In the rows, 128 means zero.
The rows of X fall into several groups, and each row is roughly a mix of its group's hidden directions; some rows fit no group.
X:
[[110  97 136 106 169 151  90 137 150 146 127  90 120]
 [168 106 129 137  77 103 101 118  98 117 111 140 140]
 [ 87 151 134 145 111 132 147 150 122 172 164 154 115]
 [124 128 154 133 145 143  91  80 146 130  94  94 145]
 [118 169 120 146 156  93 159 111 110 166 112 107 131]
 [160 109 151 140  98 137  70 110 133 157 142 123 133]
 [106 162 175 142 105 139 111 120 128 160 158 156 125]
 [137 162 176 145 101 141 123 124 133 165 142 166 127]
 [116 105  71 116 144 119 153 170 125 102 128 132 150]
 [133 117 100 135 137 123 159 183 145 172 122 141 147]
 [114 168 142 152 144  98 125 126 129 182 107 106 141]
 [121 110  72 116 146 115 141 161 120  81 135 121 136]
 [151 174 161 143 101 119 117 124 135 132 169 154 150]
 [156 111  94 120 140 168 159 125 113 162  94 135 141]
 [163 151 146 143  98 109  91 115 147 108 145 113 167]
 [158 114 114 127 127 115 113 170 124  92 135  76 110]
 [130 162 155 146 120 117  86 117 146 111 166  96 149]
 [163 104 114 132 138 108 110 155 139  93 107  80 117]
 [141 109 116 145 106 140  84 116 171 146 123  90 151]
 [129 127 100 151  97  93 133 184 143 113 109 112 117]
 [156  97 132 131  96 174 121 135 137 113 145 175 128]
 [107 125 160 162 114 165 122  93 130 169 147 145 128]
 [155 146 125 134  91 150 144  66 127 110 111 138 137]
 [147 153 176 147 102 138 112  85 114 150 112 143 115]
 [ 95 102  88 126  91 131 112 160 104 143 145 151 141]
 [166  96 123 103 164 158 121 101 150 119  96 118 122]
 [174 149 131 119 146 142 113  87 147  80 121 123 132]
 [159 128  94 128 150 113 160 185 120 133 107 131 140]
 [126 182 182 136 118 134 138 133 129 168 139 130 128]
 [137 133 158 124 111 145  97  66 108 106 127 123 107]
 [114 141 135 146  96 133 152 139 114 177 154 174 118]
 [173 139 149 144 130 152 143 123 101 148 149 171 155]
 [ 95 148 137 144 148 128 122 117 150 149  95  75 152]
 [115 104 140 119 113 151  92  77 130 105 152 107 102]
 [153 161 153 170 116 116 133 129 103 165 134 153 156]
 [123  97 143 132 135 180 138 103 128 180 136 141 142]
 [123 114 142 126 133 109  92 112 120  90 121  82 171]
 [101 134 138 138 110 130 158 154 118 181 152 165 120]
 [117 160 182 149 104 110 101 137 140 136 159 145 115]
 [ 84 157  88 124 159 137 139 135 130  90 125 115 103]
 [111  89 119  81 138 137 112 129 137  82 138 109 103]
 [175 139 164 141 125 136  97 134 142 124 108  79 125]
 [120 160 164 144 103 141 126 136 124 172 154 169 123]
 [109  82 124 121 146 147  95 136 149 161 117  86 124]
 [158 150 170 143 104 129 112 108 134 178 116 141 109]
 [144 144 142 143 117 140 155 136 128 183 117 180 131]
 [121 169 166 158 139 131 140 134 117 185 132 131 135]
 [139 112 107 112 158 129 122 106 124  75  92  95 118]
 [119 143 167 171 100 144 117 104 134 172 137 145 119]
 [107 125 130 134 106 146 116  92 139 171 153 177 137]
 [125  98  66 131 147 129 143 167 123 101 143 124 133]
 [110  92  89  88 157 133 147 155 147 130 142 124 152]
 [128 120 145 156  96 160 102  73 113 136 137 142 109]
 [138 111  90 100 166 115 136 163 129  92 136  99 124]
 [129  89 102  85 140 146 137 117 131  77 137 123 109]
 [139  95 142  85 131 160 110 142 126  89 160 144 115]
 [101  95  75 112 148 131 140 151 129  92 147 122 143]
 [147 143  99 140  98 103 171 121 113  93 101 151 141]
 [129 105  84 121 171 132 155 170 119 105 135 113 141]
 [114 137 139 140  99 110 170 150 101 160 142 173 127]
 [104 127 141 162  92 151 108  86 129 151 149 158 122]
 [ 96 168 156 150 112 111 116 145 123 142 180 126 134]
 [147 119  96  96 190 126 140 153 125 116 150 114 130]
 [ 80 136 131 136 128 131 162 156 116 172 151 149 112]
 [107 144 137 124 136 168 141  89 120 178 113 149 149]
 [154 148 135 157  86 121  94 114 158 132 148 115 162]
 [123 121 119 100 111 125 120 163 137 128 150 165  70]
 [151 176 131 150 102 120 101 108 147  96 153 123 151]
 [131  86  82 118 150 110 126 134 131  87 107 100 126]
 [117 144  96 144 131  94 116 117 153 146  79  95 149]
 [125  88  72 118 159 126 145 125 125 122  89 117 136]
 [121 173 119 145 154  92 139 121 126 172 101 106 140]
 [112 119 135 119 134 157 148 110 131 180 132 171 164]
 [146 167 150 174 116 117 142 131 105 165 132 150 152]
 [146 156 141 129  86 133 122  82  91 106 148 116 143]
 [145  93 113 123 126 132  83 121 131  79 132  88 123]
 [ 89  99 111  96 135 132 115 130 163 130 113 104  85]
 [116 112  85 109 166 142 153 127 112 135  96  88 139]
 [143 168 134 126 112 110 164 137 106 109 138 184 134]
 [147 162 131 135  98  97 158 133 101 100 132 170 142]
 [142 154 154 137 128 139  80 119 167 133 165 109 149]
 [123 117 123 141 149 146 128  89 144 133  93  86 173]
 [131  82 107  88 129 149 112 124 145  77 130 121 121]
 [169 155 142 160 114 129 141 130  97 123 143 158 169]
 [132 150 177 153  99 135 102 123 139 156 145 166 123]
 [ 94 105 106 123 143 123  92 144 119 100 143  76 116]
 [127  92  95 126 134 138 139  90 133 133 100 179 145]
 [119 104 153  92 139 137 126 135 102  84 171 124 106]
 [126 174 158 170 123 112 129 137 117 175 125 130 146]
 [115 124 135 124 115 138  92  75 115  82 147 118 105]
 [139 134 122 130 115  94 142 191 122 106 159 119 102]
 [149  76  79 125 138 114 123 136 133  89 107 122 125]
 [110 107 143 123 124 166 102  68 124 125 159 128 116]
 [165 127  97 132 111 102 124 153 108  84  99 112 107]
 [129 136 132 126 114 102 118 174 121  91 170  98 105]
 [124 100  92 102 120 146 113 113 110  76 158 110 129]
 [ 90 119 115  89 146 110 108 137 150 108 117  85 102]
 [113 164 142 157  94 125 140 135 138 167 170 152 135]
 [170 122 139 166 107 128 113 108 112 140 124 151 178]
 [135 174 127 135 106 104 159 135 104  99 139 173 134]
 [157 156 126 141 127  95 150 181 133 152  97 136 134]
 [167 137 115 124 136 120 162 162 109 148  84 149 151]
 [143 161 155 150  98 124 132 129 157 155 166 145 161]
 [ 83 133 133 138 139  97 106 172 124 127 152  94 106]
 [134 104 140 148 119 123  62 140 139 104 135  96 112]
 [130  71 127 124 134 152 101 120 142 169 109  99 120]
 [106 151 143 148  99 125 140 150 129 177 165 158 133]
 [174 126 134 154  99 134 132 128 101 120 148 176 152]
 [119  94  88 104 152 140 136 134 113  75 133 106 135]
 [156 151 145 161  81 126 101 104 142 142 157 130 147]
 [168 117 135 130 121 167 120  82 136 143  96 153 148]
 [133 171 162 161 136 115 130 131 111 179 128 129 151]
 [126  88 101  83 131 142 122 127 140  79 134 126 103]
 [146  97 125 116 135 139 182 135 143 164 100 157 139]
 [125  89  99  87 130 143 112 126 150  77 122 117 120]
 [106 174 127 120 170 126 160 123 129  82 140 121 119]
 [120 110 119  91 120 123 123 155 132 124 152 156  66]
 [150 151 143 144 136 105 167 160 141 168  96 147 125]
 [110  95 142 119 135 165 104  84 131 115 159  99 110]
 [ 96 105 104 129 163 132 151 172 148 125 152 100 141]
 [112 149 110 148 141  88 132 112 136 179  93 106 124]
 [107 105  88 114 131 125 113 117 174 142  87 107 111]
 [ 84 137 127 149 106 135 132 152 126 182 160 142 117]
 [ 96 133 133 112 175 143 171 129 104 127 131 138  88]
 [125  96  96  94 120 122 121 134 134  65 132 122 108]
 [118 149 178 120 101 129 102  78 139 149 129 142 122]
 [128 153 155 126  95 158 131 107 118 146 164 175 133]
 [111  92  93 102 117 128 115 129 152  76 115 109 111]
 [113  98 148 144  96 162  99  87 137 136 143 109 102]
 [117 117  80 115 163 123 146 152 113  81 139 125 145]
 [121 124 128 134 133 166 132  93 126 179 102 164 147]
 [142  92 110 127 117 119  87 135 131  72 145 106 116]
 [ 97 108 119 105 153 129 112 110 148 105 107  71 135]
 [134 117  84 126 164 126 150 164 108  84 131 113 137]
 [155  92 128 105 118 164 125 127 120  79 155 155 131]]

Each list below has four rows that fit no group; the rest each fit one group, if only roughly. Name those rows in the order they come.
- J_630: [148 134 101 144 127 112 164 184 120 137  95 138 148]
- J_986: [151  93 130 108  94 157 136 141 145  86 140 127  93]
- J_648: [147 145 120 135 120 111 183 147 129 150 120 180 128]
- J_689: [106 136 156 131 140 149  98  77 136 125 173 125 112]
- J_639: [ 76 154 133 123 170 129 138 163 141 124 149 102 130]
- J_943: [146 140 112 121 119 124 187 121 113 108 113 179 122]
- J_205: [165 137  93 128 133 126 140 168 151 139  80 130 148]
- J_403: [119 163 149 165 143 120 116 152 121 179 151 122 150]
- J_712: [107 169 140 132 155 112 135 134 134 191 112 116 120]
- J_872: [115 182 163 148 104 121 108 123 114 160 156 136 122]
 => J_986, J_205, J_403, J_872
- J_174: [129 132 153 101 121 110 104 164 101 110 176 142 103]
- J_171: [136 158 175 158  95 132 110  97 127 157 118 141 111]
- J_733: [113 139 106 102 146  91 148 168 133  84 113 116 146]
- J_845: [106 117 122 127 122 106  91 158 123  87 166  99 108]
- J_176: [128 187 116 144 151 105 155 148 121 100 142 142 150]
- J_589: [156 123  94 122 125 107 113 174 151  86 125 117 154]
- J_880: [163 113 143 138 137 104  98 132 152  97  92  88 123]
- J_893: [152  89 123 138 134 136  81  98 146 104  94 109 135]
- J_110: [ 80 113  98  96 153 122 119 144 137 131 123  88 102]
- J_827: [108 153 175 146  99 148 101  90 146 147 120 135 140]
- J_627: [131 146 122 142 155 106 167 188 139 148 117 120 143]
- J_993: [123 105 102 105 139 169 146  77 121 137 107 143 152]
 => J_176, J_589, J_110, J_827
- J_797: [138 134 153 169  97 144 116 118 135 180 143 135  98]
- J_216: [141  96 146 144 132 178 118  93 124 165 137 118 104]
- J_609: [127 103 132  81 137 160 128 130 125  84 162 135 101]
- J_932: [140 136 103 133 138 100 139 169 114  74 111  98 127]
- J_342: [ 87 117 148 137 116 117 111 165 135 178 156 111 140]
- J_12: [131  83 160 145 125 159  94 103 137 160 126 119 104]
- J_765: [139  88 140  90 112 166 135 102 124 109 139 167 118]
- J_762: [138  91  88 114 135 158 169 100 105 112 106 126 134]
- J_856: [118  92 103 122 126 145  97  96 137  87 146  91 133]
- J_918: [ 95 130 110 104 171 141 166 144 107 121 117 148  93]
- J_287: [141 111 104 114 179 131 148 170 134 113 133  89 134]
- J_625: [181 116 130 130  97 139 113 125 151 161 128 158 160]
- J_695: [102 155 143 162  94 117 105 124 142 135 168  96 148]
 => J_12, J_765, J_762, J_856
- J_623: [ 94 105  91 107 159 117 130 101 127  94 112  97 140]
- J_414: [133  95  74 124 160 124 123 155 143  96 116 109 142]
- J_269: [144  95 111 100 167 149 125 110 118 105  87 124 101]
- J_670: [137 135 156 156 105 174 114  87 129 150 151 150 118]
- J_805: [130 163 182 145 120 154 105 119 132 171 124 114 130]
- J_996: [135  74 103 107 141 164 105 155 129 100 133 133 112]
- J_404: [117 102 125 100 110 173 130 109 120  86 154 158 118]
- J_416: [115 109 110  76 151 114 109 130 130  82 135 103 110]
- J_758: [138 183 129 135 114 100 143 125 125  78 140 145 152]
- J_260: [ 97 167 144 148 115 121 147 156 128 153 174 153 128]
- J_254: [122 126 123 111 127 118 113 136 117  74 158  73 115]
- J_637: [109 132 108 107 167 135 182 152 159 126 110 131 144]
- J_983: [ 84 145 133 137 109 118 118 175 137 165 162 132 140]
- J_423: [111 126 147 127 117 153 103  63 125 135 156 155 128]
 => J_414, J_670, J_996, J_404
- J_642: [ 78 144 114 117 165 103 161 143 122 137 112  95 133]
- J_506: [ 99  89  93 118 149 125 134 154 140 133  91  91 128]
- J_757: [113 111 151 103 143 161 110  71 114 101 142 116 125]
- J_289: [106 140 154 136 127 156 106  68 134 131 165 118 141]
- J_231: [169 133 152 135 105 138 100 119 162 164 149 142 160]
- J_760: [141 150 153 179 104 130 132 134 120 173 127 154 150]
- J_687: [158 107 110 119 147 151 118  81 125  97  93 107 110]
- J_756: [113 141 173 114 131 140  99  70 132 113 142 109 119]
- J_263: [108 137  89 117 185 139 139 154 127  97 139 118 148]
- J_413: [161 156 134 177 132 148 126 130 117 139 169 144 159]
- J_718: [104 147 120  99 185 127 162 153 131 102 112 133 122]
- J_340: [120  89  69 121 134 128 149 170 131 110 129 123 139]
- J_571: [112 119 129 118 118 136 158 146 123 187 132 162  91]
 => J_289, J_263, J_413, J_571
- J_29: [ 78  95  92  84 155 122 132 123 136 118 131 131 132]
- J_218: [106 109 103 117 147 155 159 154  85  99 133 139 103]
- J_533: [152 165 134 157  96 138  93  96 153 124 158 125 138]
- J_657: [132 124  81 104 125  92 147 179 141 123 115 143 144]
- J_548: [127 136 147 138 123  87 106 167 131  92 159  98 108]
- J_323: [131  89  79 112 127 115 127 134 118  73 142 119 122]
- J_873: [163 156 135 141  95 142 134 111 155 145 153 172 149]
- J_328: [103 141 162 116 121 122 106  82  93 106 160 126 111]
- J_227: [142 176 163 127  88 136 120  86 125 126 143 146 119]
- J_187: [152  84 103 100 145 132 111 129 140 103  83 105 136]
 => J_29, J_218, J_328, J_227
- J_271: [131 104 122 148  88 113  69 122 119 128 124  91 136]
- J_462: [153 128 133 118 144 116 117  84 142  88  81 104 133]
- J_247: [154 114 121 128 110 152 151 139 121 136 152 188  95]
- J_884: [126  98  97 139 158 138 154 182 142 147 143 106 133]
- J_349: [112 124 125 144 142 119 101 109 147 143  95  77 169]
- J_790: [149 154 156 161 130 117 142 133 115 178  88 141 137]
- J_846: [162 170 120 138  96 107 136 117 122  86 130 159 147]
- J_565: [178  95 126 134  91 111 105 145 132 107 119  98 110]
- J_250: [135 160 150 181 103 114 128 134 121 171 121 145 148]
- J_994: [102 162 150 139 123 135 130 153 126 160 180 157 118]
- J_24: [143 133 131 140  60 113  98 135 161 139 142 137 143]
 => J_462, J_790, J_565, J_24
- J_848: [ 90 107 104 113 166 151 161 150 145 151 108 127 109]
- J_967: [126 118 135 120 125 142  79 124 124  93 153  73 122]
- J_681: [111  97 105  89 160 123 137 150 159  98 110 122 102]
- J_25: [166 130 129 177 105 118  94 110 119 124 135 116 167]
- J_750: [122 101  74 124 138 102 168 161 118 123 125 150 121]
- J_68: [ 91 152 159 139 161 124 136 116 125 164 119  82 133]
- J_585: [135 140 103 155 143 106 159 194 122 135 120 134 137]
- J_178: [115  88  72 124 134 127 138 168 138 102 139 110 131]
- J_999: [139 132 128 115 103 119 155 140 116 125 159 193 103]
- J_570: [147 140 100 152 134 101 136 167 109  83 112 108 103]
- J_995: [143 164 143 146 120 116 116 148 112  99 174  87 114]
- J_411: [154 129 136 127  93 127 113 163 122 128 155 184 106]
 => J_681, J_25, J_999, J_995
- J_480: [151 113 104 119 130 155 158  91 127 141  96 169 149]
- J_258: [136 124 116 110 147 111  95 112 131  78  94  90 112]
- J_815: [144 107 131 140 144 159  82 110 135 140  90  87 135]
- J_730: [156 134 108 151 114  91 120 164 143  89 100 102 126]
- J_732: [116 109  98 104 180 128 143 160 140 112 156 101 135]
- J_951: [151 155 172 146  89 115 122 126 131 167 101 145 121]
- J_778: [137 102 142 146  89 160 105  93 133 165 136 134 102]
- J_190: [158 159 167 134  85 143 133 134 127 134 164 157 120]
- J_439: [128 101 110  91 126 143 119 109 135  64 119 112 110]
- J_528: [119 110  89 135 123 146 136 160 131  88 176 130 150]
- J_748: [102  99  98 125 171 156 155 148 131 127 163 119 148]
 => J_258, J_730, J_439, J_528
- J_98: [159 108 130 153  77 118  79 115 117 146 130 123 138]
- J_736: [105 106 102 100 118 130 107 126 152  96 106  78 110]
- J_813: [156 145 170 134  77 120 111 108 121 146 120 160 118]
- J_306: [118 114 105 110 133 155 148  72 124 134 113 166 154]
- J_910: [178 117 127 120 144 138 108  97 162 102 104 102 146]
- J_74: [112 151 150 160 110 116 132 164 124 152 178 151 123]
- J_467: [100 128 170 130 123 155 108  78 141 155 155 132 126]
- J_46: [113 152 121  86 162  96 135 135 124  79 131 121 150]
- J_142: [127 100 135  97 124 144 110 105 165 184 145 141 126]
- J_578: [129  88 103 104 160 144 156 152 127 110 100 127  93]
 => J_736, J_813, J_74, J_578
- J_860: [ 93  92 105 110 152 146 147 160 120 160 110 136 103]
- J_782: [146 165 170 127 119 107  90 130 122 106 167 131 147]
- J_633: [115 140 125 150 133 106 162 163 126 178 112 164 121]
- J_911: [ 93 132 137  92 158 127 103 125 147 105 121  88  94]
- J_568: [122 138 128 138 129  86 123 187 122 102 132 107  95]
- J_694: [ 79 120 103  95 161 135 122 125 147 114 135  93 100]
- J_456: [132 131 116  75 145  99 147 173 126  92 128 131 120]
- J_752: [101 108 131 121 147 147  71 131 138 139 140  82 114]
- J_379: [106  99  78 111 141  96 144 133 121  83 133 141 127]
- J_620: [168 152 135 130 122 141 178 138 124 166 108 157 136]
- J_295: [120 176 127 107 160 132 172 146 142 110 146 158 132]
 => J_911, J_568, J_694, J_456
- J_501: [158  96 153 143 103 146 115  95 125 180 133 133 119]
- J_486: [ 90 115 115 125 128 132 123 124 114  84 165  79 132]
- J_451: [151 138 115 161 104 140  95 124 145 157 170 137 162]
- J_552: [162 104 113 113 150 146 111  93 137  96  89 106 112]
- J_341: [171 134 135 149 115 137 125 136  86 125 168 146 166]
- J_272: [112  73  99 114 156 152 100 119 147 151 120 110 127]
- J_191: [108 129 140 137 100 116 149 164 119 180 147 163 139]
- J_277: [ 83  93  89 128 151 101 107 142 124 105 128 106 121]
- J_141: [108 117  97 101 165 117 140 105 135 102 110  79 124]
- J_666: [108 140 143 136 119 138 157 153 145 183 162 158 135]
- J_283: [152 147 167 142  86 131 101 149 129 124 170 144 112]
 => J_486, J_451, J_341, J_272
- J_934: [126 157 176 131 112 160 102  79 131 134 142 130 141]
- J_769: [141 114 134 149 138 101  94 170 140 115 113  79 109]
- J_59: [156  97 118 139 140 136 101 148 148 101 129  71 120]
- J_649: [148  91 118 123 115 103 126 154 134  86 123 101  84]
- J_417: [105 163 173 134 131 115  98 132 134 119 148  79 119]
- J_152: [ 96 158 146 152  99 114 124 147 110 154 176 142 123]
- J_915: [145 126  87 115 111  88 138 175 129 106  96 130 131]
- J_156: [132 139  98 143 133 108 164 185 132 151 120 153 149]
- J_912: [155 128 106 124 135 117 179 161 118 134  91 163 120]
- J_820: [131 143 142 150 101 129  86 139 160 158 170 123 154]
- J_690: [116 116 144 153 108 159  97  83 133 152 162 136 106]
- J_634: [165 107 104 111 112 122 123 140 123  67 149 108 120]
- J_293: [127  95 130 101 111 167 131 144 135  89 156 150  96]
- J_305: [132 155 152 140 115 126 155 122 135 165 129 191 137]
- J_892: [145  94  74 122 148 137 158 123 106 105 120 142 155]
 => J_59, J_649, J_912, J_892
- J_389: [162 130 125 117 132 102 122 159 130  93 106  80  98]
- J_667: [156 123 150 151  76 126 124 107 100 155 142 161 115]
- J_904: [134 178 150 168 125 117 158 132 102 160 139 144 139]
- J_419: [158 121 142 108 119 130 110 107 151  59 123 133 115]
- J_54: [152 160 135 136 135 124 154 143 104 173 147 172 113]
- J_651: [112 101 158 125 139 136  98 141 158 170 113  86 116]
- J_906: [163 162 150 143 125 125 156 122  84 149 135 166 129]
- J_448: [109 115  95 102 125 102 148 121 123  70 158 141 126]
- J_692: [108  78 112 112 136 146 109 136 156 139 113  81 110]
- J_431: [141 119 152 170  99 150 106 110 143 168 133 111  98]
- J_143: [ 94 144 134 135 145  90 107 119 136 151 101  76 137]
 => J_419, J_651, J_906, J_692
- J_498: [103 168 174 124 123 144 119  78 133 137 143 127 144]
- J_373: [129 155 183 136 104 138  90  94 141 124 150 135 132]
- J_109: [ 99 150 148 146 102 130 133 144 110 173 171 153 121]
- J_546: [ 93  92  89  98 132 115 138 139 160 130  91 119 121]
- J_919: [120 120  94 110 131  97 139 102 100  89  89 104 139]
- J_214: [154 142 160 140  92 138  92 118 127 152 165 158 138]
- J_584: [119 107 109 144 151 106 157 158 119 148  73 107 136]
- J_834: [107  89 157 127 156 143 124 131 137 178 128  92 115]
- J_559: [135 144 122 130 101 118 171 137  96 133 130 188 118]
- J_251: [124 122 101 123 141 127 136 100 130  73 107  88 160]
- J_255: [108 124 117  76 165 125 148 127 120  89 120 123 163]
- J_950: [145  98  82 120 157 127 161 124 129 135  81 121 140]
- J_567: [105 157 167 118 131 115  88  88 131 159 123 107 130]
- J_41: [147 117 102 120 130 103 147 186 138 124  94  96 128]
 => J_546, J_919, J_584, J_567
- J_151: [137  88  91 125 127 129 176 154 118 119 127 166 117]
- J_830: [145 101  93 160  97 114 115 166 139 122 116 105  96]
- J_953: [146 135  88 109 155 112 136 141  96  71 127 134 130]
- J_443: [155  87  95 118 102 142 112 122 120  84 151 151 124]
- J_361: [124 182 158 167 137 122 111 132 119 158 142 118 156]
- J_806: [ 98 138 183 121 140 137  97  92 132 127 160 116 141]
- J_133: [150 140 144 136  84 158 119  75 119 123 121 160 136]
- J_165: [114 123  90  83 145  96 142 160 139  95 123 130 149]
- J_113: [ 96  92 143 101 111 160 129  96 149 165 128 136 147]
- J_319: [ 82 159 148 135 130 112 137 160 109 154 169 142 124]
- J_119: [130 173 149 131 130 113 173 140 115 123 144 178 133]
 => J_151, J_361, J_806, J_133
